Each path below is one point turned by a fixed rotation once a step. After each direction that follows a path, write how fast that rotation turns it, in degrees a step (0 if it stays still).
Each turn is a multiple of 5 degrees from 10 to 175, or 0.
Each row of a path follows its step; steps can be skipped.
Path 1:
step 0: [ -7  -1  12  -3  20  11 -23  10  25   2 -10   5  -5   2  11  20  -5  22
  -2  19 -21  -8  -1  21  -4  -5   7  -2  -9 -14   7   8  -1  -1   4 -13
   8   2   7 -16  26   2  10]
step 1: [ -3   1  -9  -5  31  -6 -13  -5  13   9  17   5  -3   5  -6  24   7  19
  13   7   8   6 -11  10   1 -12  10  12 -17  19  -2  32  10 -10  -1   6
  -8   5  15  -5  -5   6  10]
step 2: [ -3  -4  22  12  13 -11 -23  22   3   2   3  -7   3  -1   1   8   8   8
   3  22 -19 -15 -16 -10 -26  -2  12   9 -12  12 -21   7  20  -1 -23  -2
   2   4   2  -3   0   4   1]
step 3: [ -2   4   3  -5  26  -9 -31   8   8 -10  17 -27  22   0  25  -9   6   7
   0  15  -1   8   1   8  -5 -15 -18  -7  -9   8  -8   9   8  -2   8  -7
 -10   6   7   6   7  14   5]
step 4: [-15  -6  -3   0   8  -2 -10  15   6 -10   8 -17  17   6  12  -2 -16  18
  12  10 -12   3  -7  12  -5  -7  20 -13 -17  24   8   3 -11   6 -16  16
  27   3  16  -6  -8   7   3]
step 6: [ 13  -5  15   1  20 -10   5  -2  14  13   3  -7  -9  21  13  -1  -5  18
  12  25   0   8 -22  10   1 -23   3  13   2  25  15   5   3   7  -5 -14
  14   3   3   8  15   7   6]
step 7: [  7  14  12  34   6   1 -14   5  14   9  20  -6   7  -3  14  -4   3  24
  -1  -6  -8   6  -7  26  -1   0  23   4 -11  18  -6  10  23  11  -6   4
  -4  -3  -2   2  14  -8   3]
step 8: [  2  10   9   0  11 -15 -15   0  22   3   3  -1   0   6  19   9   0  23
 -11  24 -11  18   5  -1  -6  -5  23 -15  -9 -15   7  -6  20  -5  -7  -4
  -1  22  20   4   9  13   8]
step 9: [  5  -5  -4 -10   9  -5 -13  14   5  -6  10   5  -5   2   7  19  11  43
  -5   4   7  11  15   9 -18 -14   0  -1 -11  31 -10   6   8   3   8  14
  14   8   8  -5   5   1  -1]
step 10: [-12 -18  -6  23  -4 -11 -16   6   8  -5  13  -1   4   8  -8  14   3   3
  11  20  -4  21 -10   1 -36  -5   3  -4 -18   7  -4   8   5   3 -15  -3
   7  14  -9   4  23  11   9]
step 11: [  1 -13   9  -2  21  -6   3   8   3  14  23 -31  18   1   8   8  21  28
   6   3 -21  11 -12   2  -7  -9 -12   5  -8  -4   4   3   3  12   6   1
   9  14  -7  11   7  12  -8]
[ 7 -3  1  2  2 -4 -5  0 -1  0  1  5  5 -1  4  3 -3 -5  0  9  3  1  1  1
  4  7 -1 -1  1 -5 -1  3 -7  1  0  4 -4  6 -3  3  5 -6 -1] -> 145
[-3  2 -7 -2  3 -4  5  4 -4  1 10  3 -5  0  3  1 -2  0  1  1  5 -7  2  5
  3 -1  2  3  4 10  1  1 -4  4  3  4  1  4  3  3 -3  0 -3] -> 135
[ 2 -2  2 -3 -2  0  5  6  7  8  0  8 -3 -2  0 -1  3 -2 -4  0  1  0  8  0
  1  4  2 -2 -2  3  6  7  9  0  0  0 -2  0  0 -3  5  1  5] -> 45
Path 2:
step 0: [ 33  -3   4  16   4   3  28 -15   9   7 -13   5  10   1  -6  -7   8  -6
   1  19  -8 -11 -17  -6  -6  -5  17 -20 -16  16  -9 -10 -18  -1  -3 -22
  -6 -16 -19   0   8  -3   5]
step 1: [ 14  -8   4 -11  -1  -1  -4   4  16  -1   0 -15  -3  -8  -8  -7   6   3
 -41 -11  -2 -12  25  -6   1  13  -9 -11  10   3 -24  11   8  -5 -33   6
  14 -13   3  17 -10  -3  -3]
step 2: [ -6  -9  -7  -4 -28   7  26   6  -3  12   3   1 -16  -6  11  -3  17  13
   3  -8  22  26 -15  16  28  -1  -2  -2  -7  12  -6  -7   9  -3 -14  -8
  15  -4  -2 -23   6  18  -5]
step 3: [-18   9 -17  -7  10 -23  -3 -14  -9 -19  -8  15  15  15  -4   5 -22  -1
 -17   6  16 -12 -15   5  14  -5  -8   0  -1  -7 -13   3 -22  -5 -18  -5
  15   6 -21   0  20 -10  -9]
step 4: [ 11  -4 -12  -7   4  16   9 -14  -4  15 -12 -10   8 -14   5  -2  30 -14
   4  -5   6  -3   4   5 -15  -8  14 -21 -18 -19 -25  16 -22  -8  -1   9
 -18   8  -3   4  19   7  -1]
step 5: [ -4  -4  12 -17   3  13  15  -6  10  -7 -20  -2   2   7  12 -20  -2   8
 -24 -21   6 -15  -5 -18  -4  28  22   3   6   7 -13   4   6  -6  11 -23
  13 -22  -2  -5 -11  -1  -8]
step 6: [ -5 -22 -19   7   8  -7  23   6 -13   5  -8   5  -8 -11 -23 -28  -5  16
   8 -23   9  14  25   3  15  -5  -2   0  -4  -9   4 -13  12  -2 -28   2
   2  -1  -7   9   6   9 -11]
step 7: [-19  19 -32   1   0   5  21  16  14 -15   4   7  -2  -2  12 -18  -3  -7
  -5   4 -11   1 -16  -4   2 -25 -17  -5   1   1 -31  -5 -15   4   4 -15
  12   5  -1 -15   7 -10   8]
step 8: [  7  -5  -1 -13   3  -4 -16 -15  -4  23  11  -8   6   2  -2  -8   6  17
  -5  -9 -11  -5  -5  -1   9 -13  30  10 -13  -3 -16  13 -24   1 -16 -14
  -3   1 -27  20  10  -9  24]
step 10: [ -4   4 -20  -2   8   3   7   3 -13 -12 -19   2   1 -28  12  -2  -8   3
   6 -17  26  10  12   9  14   2   8  23  -2   8   6  -9 -10  -4   1   3
  27 -35  -8   7  -2   7  14]
step 11: [-11   2 -17   9  -7  19  -1  13 -18  -7 -12  13  22  21 -17 -12  -1   6
  11  11  -4  10  17   7   2  -9 -12 -14   0   2 -28   7   2  -3  -3 -10
 -12  -9 -26 -15  13 -23  -1]
[  1   4  -3   4   1  -4  -5  -6  -1  -1   6   2   1   4   0   1   0  -3
   6  -2  -4  -1   1  -2   3   3   3  -1  -3  -4  -7  -1  -9   2  -2   0
   1   4  -1 -10  -8   4  -1] -> 85
[12 -1  4 -3  1  0 -4 -2  5  3 -5 -6 -4 -1  3 -7 -2 -3 -2  0  1 -7  4  5
  3  4  4 -2  5  0  2  5 -1  4  1 -4 -5  3  2 -4  1  0  3] -> 90
[-1 -5  3 -2 -4  9  3 -1  1 -4  3 -5 -2  5 -2 -1  3  3  9  3  1 -4  5  1
 -2 -1  1  4  3 -5  2 -4 -4  0 -8  6  0  1 -1  1  5  3  4] -> 160
[ 9  1 -5 -3  1 -5  1  3 -3 -7 -3 -1  1  1  2 -6 -4 -3  5  1  5  6 -5 -5
  3 -1 -7  4  3 -1  6 -3 -4 -3 -1  0 -1  2 -1  1  1  6 -4] -> 100
[-4 -5 -6  4  1  2 -4  5 -5  2  1  3 -4  0 -1  2 -9 -6  6 -1  5 -4 -1  4
  1  1 -4 -1 -1  3 -3 -2  2  3  0 -4  5  3  3 -3 10 -2  4] -> 90
Path 3:
step 0: [ -2 -22  12  10   6  -2  -4   3 -15  -2 -14 -12 -16   8   3  -6  -6 -18
  31  -1  16  20   2 -21  10   1  14  -5  12  -5   1   6  -1  -4  26  13
   6   7   1  17 -12  -4 -11]
step 1: [  3  -5  21  16 -26  17  11  -1  20   3  -2 -11  -5  11  -4  -3  -7 -14
  -2   4   0  10  21  -1  -5  12  -1   5  15   3   0  27   7  -3  16   1
 -11  -5 -24   9  19 -14 -10]
step 3: [  4   9   3  20   0   4  19   5  -2   3 -10  -6   3   1   2   5   0  -4
   1  27  19  -5 -22   1  15  14  24  -3  18 -12  11  -2  14   4  30  19
  -4   5  -6   7  -5 -11  13]
step 4: [ -2 -19  15   1  -9 -13   6  -1  -1   9 -12   4 -14   8  -3  17   0  -1
   0  -5   6  -1   5  -7   3  18  10 -28  24 -13 -18   7   0 -20  21 -15
   2 -13 -11  21  -7 -11 -10]
step 5: [  8  -2  21  16  -5  -5   9  -9  -6   5 -13  21 -10   7  12 -25   1 -15
  11   3  20  11  29   6  -4  -7   8   4   7  -4   8   9   3  -9  28   5
   5  12 -11  -1   3   6 -18]
step 6: [  1  -1  13  22 -17   5   8  10 -11   9   3 -16 -11  13   6  -2 -21 -19
  23  22  -3  10 -11 -24   4  10  -8  -3  -7   1   9  21  -4   8  20  10
   1  -7  -3   6   6 -16 -10]
step 7: [ -1 -12  20  35   5  12  12 -12  12  -6  -8 -17  -4  13 -14   1  -2  -2
 -17  -2  -2   0   7  -6   7   8  29 -16   8   9  12  -1  14  -1  14   2
 -20  -4 -20   7   2 -10  -2]
step 8: [ 23  -1  13  11 -22  -7   6 -12   2  13 -10   9  -3   3  17   7 -12  -6
  -2   6  18 -18 -17  11  -7   6  10  -7   8   5   0   2  12 -25  24  -2
   9  17 -10  17  -3 -13   9]
step 9: [-12   8   1   5  -3 -23  17   3 -11   7   1  12  -7   3  14   2  -6  -7
   8  23   7   6  13   4   9  14  14 -15  20 -21   9   8   2   5  33   2
 -16 -12   0   9 -13  -1 -13]
step 10: [  0 -14  27   9  -2  14  13   8  -7  15 -20  -7 -17  17 -15   1  13  -3
  11   1  17   7  13 -23   9  10   3 -11  -1 -10   0   1  -2 -11  24   1
  25  -2 -11   2   4   1 -15]
step 11: [ 13 -13  24  31 -10  -2   3  -8  -8 -10  -8   9   0   8   4 -23 -18 -23
   1   2   3  10   0 -12 -12  -2   5   1  22  10  -7  24  -1  -2   8   6
 -11   5 -10   7  11 -17  -8]
[-6  1 -7 -1  1  1  0 -3  3  1  4 -9 -3  0  3  5  6 -3  3  5  2  2 -1  2
  5  1 -5 -3  3 -2  0  7 -1  1  0  8 -6 -5  5  5  2  0  1] -> 125
[-5 -3 -5  0  7 -2 -4 -2 -1 -5 -7 -1 -3 -2  5 -4  3  5 -2 -1  4  3  9 -4
  0 -2  8  0 -5  4  6 -2 -1  2  4 -1 -4  0  3  4  0  0  3] -> 155
[ -2   0  -4  -1   2   3   3   2  -6   4  -5  -3  -1  -1   0  -3  -3  -3
  -2   6 -11  -5   6   3   0  -3  -3  -3   4   3  -4   1  -4  -1   0  -7
  -5  -3  -2   0  -6  -6   0] -> 145
[-2  0  0 -4 -8  0  0  9  4 -4 -2  5 -1  0  5 -5 -6  2 -1  3  3  0 -3 -4
 -1  5 -2 -1  2 -2  0  3 -6  7 -3  1 -3  0 -4  3  2 -3  9] -> 140
[ 6  5 -5  1  2 -5  4  1 -2 -1 -1 -2  8  5 -5  2 -2  4  0  2  3 -4  3  8
  0  7  3 -6 -2 -4 -1  1  0 -3  0 -1  1  1  4  5 -2  3  9] -> 70
Path 4:
step 0: [  4   3   4  18   7   3 -14  -1  -2   1   4   1  -5   5  13  -2  -3 -23
  -1   0  10 -19  26  17 -20   3 -13 -22  -5   0  22 -12 -13  -8  20  12
   5  25  -8 -16   5  -5  -2]
step 1: [ -3  -2   0  -3   1  -2  -1   5  -8   9  -6 -24   5  21  18 -25  14  -4
   6 -20   2 -10  12 -12  13 -18 -12 -15 -11   8  22 -23  -4  -9   0   4
  -6  -6   1 -14  -7 -14   9]
step 2: [  3 -12 -19 -15  -3   1   8  -1 -18   8  -2   9 -18  12  -2 -29 -14  10
  12 -13   4  14   4  -1  19  12   4  -5 -15   2  -5 -16 -15   8 -15  26
   3  10  12 -11  -9   0   2]
step 3: [ -1   6  -6 -15 -11   2 -10   4 -21  11  -2  21 -23   0 -15   1  -1   0
   0  -1 -28 -11  10 -12 -22  -8  17   1 -10 -10  -6  -7 -27   0   5  13
  12   7 -10   1 -13 -16  -1]
step 5: [ 17  13  -1 -11  -8 -13  18   4   6  -3 -27   9   8  13  -5  -2  10  -6
 -18  -3  12   4  12  -4  20 -15  -9  11   3   2  19 -26 -10  19  11   9
   0  11  -7  -5  12   8 -10]
step 6: [ 17  15   2   3  17 -11   0  -9  -2  -7  19  12  -1   0 -14 -19   2  -1
  15   8   6  -1   4  -8  10 -20  14  -1   7   6 -12 -30 -26   8   2  14
 -21 -11  -2 -11   7   9 -10]
step 7: [  7  21   2  -8   1  -5 -10   7 -24  -6   6  10   4  -3 -10 -15   2   7
  -6 -16   6 -19  22  16 -15   9   6   7  11  10 -12  10 -13 -13   5  17
 -25   2  -5 -23  -8   8  15]
step 8: [ 24  -8  10 -20   5   4  -1  -8  -3  25 -10 -13  14   1 -12  15   2   7
  -3 -22  26 -13  10 -11 -10  13  -1  -6  -1  -2  -1  -6 -21  -9  14  -6
  -6  13   1 -10  -7 -16  15]
step 9: [ 22  -7   9 -10 -14  -8  11 -21   0   2  -4  -5 -11 -11   8 -11 -25  -1
   4 -17   8   4   3   4  -3 -10 -26 -10  -1  14  -3 -22  -4   1  24  -2
   7   8  -4 -10 -17 -11 -20]
step 10: [ -4 -14  20  -4   5  -8   1  -9 -21 -26 -23  -6 -13  -7 -12 -26 -11  -6
  -3   2  -6  -5  17  -3  -4 -16  12  -1 -14  -5   1 -25   0  -7   2  -6
   8  -9  -3 -21 -10   6   0]
step 11: [  5  -4  11   5  -1  14 -16  -5 -24   3  -3   6   1  -1 -20  -1   8 -24
  -3   1  -2 -16  16  15  30  23  14  -6  -2  -2  11 -15  -8  -7 -11  13
   5   1  -6 -11 -22  -1  -7]
[-4 -6  5  0  1  2 -3 -1  1  3  6 -9 -2  3 -4  3  1  0  2  0  2 -6 -1  0
  8 -3  1  4 -1 -1 -7 -5 -6 -1  4 -1  1 -6  2  6  4 -3  1] -> 155
[ 0 -1 -6 -2 -3  0 -2 -3  2  1 -7 -8  3 -6  2  5  0 -3  3  4  4 -1  2  4
 -7 -8 -8  2 -3 -6  1 -1 -1  0  3 -1 -1  5  1  3  2  1 -6] -> 80
[-3  6 -3  4  6  4  1 -3 -1  0  1  0  4 -6 -6 -7  5  3  0 -4 -2  2  4  5
  3  0 -6  1 -5 -4  0 -2  1  9 -4 -2  3 -7  2 -3  1 -3  0] -> 80
[  2  -2  -1  -4   3  -4  -3   7   8   2   1   1  -5   4  -5  -3   1  -1
  -2  -1   4   3   0  -6   4   2 -13   1  -1   1   4   0   3  -1   2  -6
  -3  -1   0  -1  -4  -2  -3] -> 95
[ 2  4  3  2 -2  0  0  0  4  3  1  3 -8 -7  8  0 -2  4  3  8 -2  4 -1 -3
 -2  6 -1  2 -3 -3 -2 -5 -5  4  8  3 -1 -4  3 -2  0  3  0] -> 110
[ 0  7  2  3 -5 -3  5  3 -3  4 -5 -2  0  9 -4 -1  3  3 -4  2  0 -3 -4 -4
 -8 -4  4  1 -6 -5  1 -2  3  0  4 -5 -1 -6  1 -1 -1 -2  2] -> 160
Path 5:
step 0: [  0  -1 -18  27  -9  19 -17 -13  -9 -14 -17  15   7  -6   6   6  17   0
   5   7   0  -1 -14  -5  -7 -20 -17   1 -15   7   6 -15   3  -2 -25  -5
 -12  -9 -18   3  -8  -2 -11]
step 1: [-16  15  20  10   5  12   9  17 -16 -12   5  10   3  10  10  -5  12  11
 -15  -5  12  -3   1 -11 -10  -8 -20  20  11 -23   5  -7  22   0   5   3
  -4   0  20 -12   0 -13   8]
step 2: [-15  -8   1 -18   0   3   1   7 -12  29   7 -22  17  -7   9  13  16   9
   6   2 -14  -6  21 -16   6  -1   1   4   4  -4 -14  -3  11 -19 -11 -12
   7  11 -20 -24   3   6  -3]
step 3: [ -6  14 -10  -6  -4   6   8   8   0  -5  -2   2   5 -18  -3   4   1  16
  12 -22   5  25  11   7   0  18   1  -7  20  25  -7 -22   8 -12   2  23
   6 -17  -4  14  13  -2 -12]
step 4: [ 12 -16 -26  21 -12  -4   2   4  -4 -14 -12 -13 -12   1   1  -2  -9  13
 -19   1 -14  -1   1   6 -10 -13 -20  19   4   0  -2   2  -9 -27  -3   0
  -2   0  -6  14  26  10   5]
step 5: [-11   0  -2  21  10  -2  20  18  -8  -7  17  11 -16  -2 -22   2  34  -3
 -12  16  -2 -23  12  14  10  -4  -1  -3 -13  -6  -7   1   7   5   1  14
   2   8   0   8   7 -16  -6]
step 6: [-14 -11   9   2  24   9 -14   8   3  23  20  -7  -1 -10  24  27  -6  -5
   5 -15  11  -5  15  -1  11   9 -12  15 -19   0   3   4  -5  -5  12  -7
 -16   6  -1  15   9  -8   2]
step 8: [  1   6 -13   7   7   7   4  -6  -2  -9   0  -4  13  33   2   0   3  15
  -5 -12   2 -17 -16  -8  11   3 -31  -5  30  -6   6   1 -17  11  -5  -2
   8  -3  -9  20  11  10  -7]
step 9: [  2   2 -15   4  13   3   5  24  11   2 -19  16 -12   3  -9   6  -3  24
  -5  19  -7 -17  27 -17  -4   2   4  -5  16  -5  -7  10  -3   8   3 -17
 -20   6   1 -15  -2 -18  -8]
step 10: [  4  -1  -2 -15   5 -24 -17   7 -25   6   7  15 -10 -10  17   5  -6  -8
  -8  -2  -9  -1   2   1  15  29 -19  -7   1   8   4  -6  17  -7 -14   2
  -9   7 -14   9 -15 -20 -12]
step 11: [  1  27  -4  12 -24   8 -28  -5  10   0  -1  14 -24 -19   6   8   5   6
  13  -8  19  -4  -6 -11   3 -13  -4   1   8  -8  -8   3   5 -23 -10   1
   1   0  -8  13  -4   9  18]
[  7   5   0  -6   3   0  -2   2   1  -1   2   0   3  -7  -4   5   3   0
  -4   1 -10   2   0   0  -2  -2   2   0   5  -4   0   4   4  -9   0  -1
   5  -8   0   5  -1  -5   4] -> 45
[ -5  -6  -1  -5  -2  -3   7   5   7   4  -2  -1   3   1  -4   4   4  -1
   2   2   1  -3   6  -1   3   0  -7  -2  -1 -10  -2   5  -2   4   1   0
   4   0   4  -4  -1  -5   1] -> 100
[ 1  3 -1  4  5 -1 -1  4  8 -3 -5  3  3  2  5  1 -5  6 -1 -7  0  7  5 -1
 -3 -2  0 -1 -8  1  4  4  4  0  2 -2 -3 -3  6 -3  3 -2  0] -> 130
[  0  -4   1   3  -2   1 -10  -2  -2   3  -6  -4  -2   3   2   4  -1   2
   3   1  -7   5  -1  -3   5  -5  -2   2   0  -4  -8   3   0   2   8  -4
  -1   4  -4   2   3   3   4] -> 160
[ 2  4 -3  2  1 -3 -1  1 -2 -5  3  1  7  1 -1 -2 11 -2  2 -4 -4  6 -5  1
  9  2 -3 -7 -5  3 -2 -1  4  7  0  3  1  2 -3  2 -2 -2 -4] -> 145
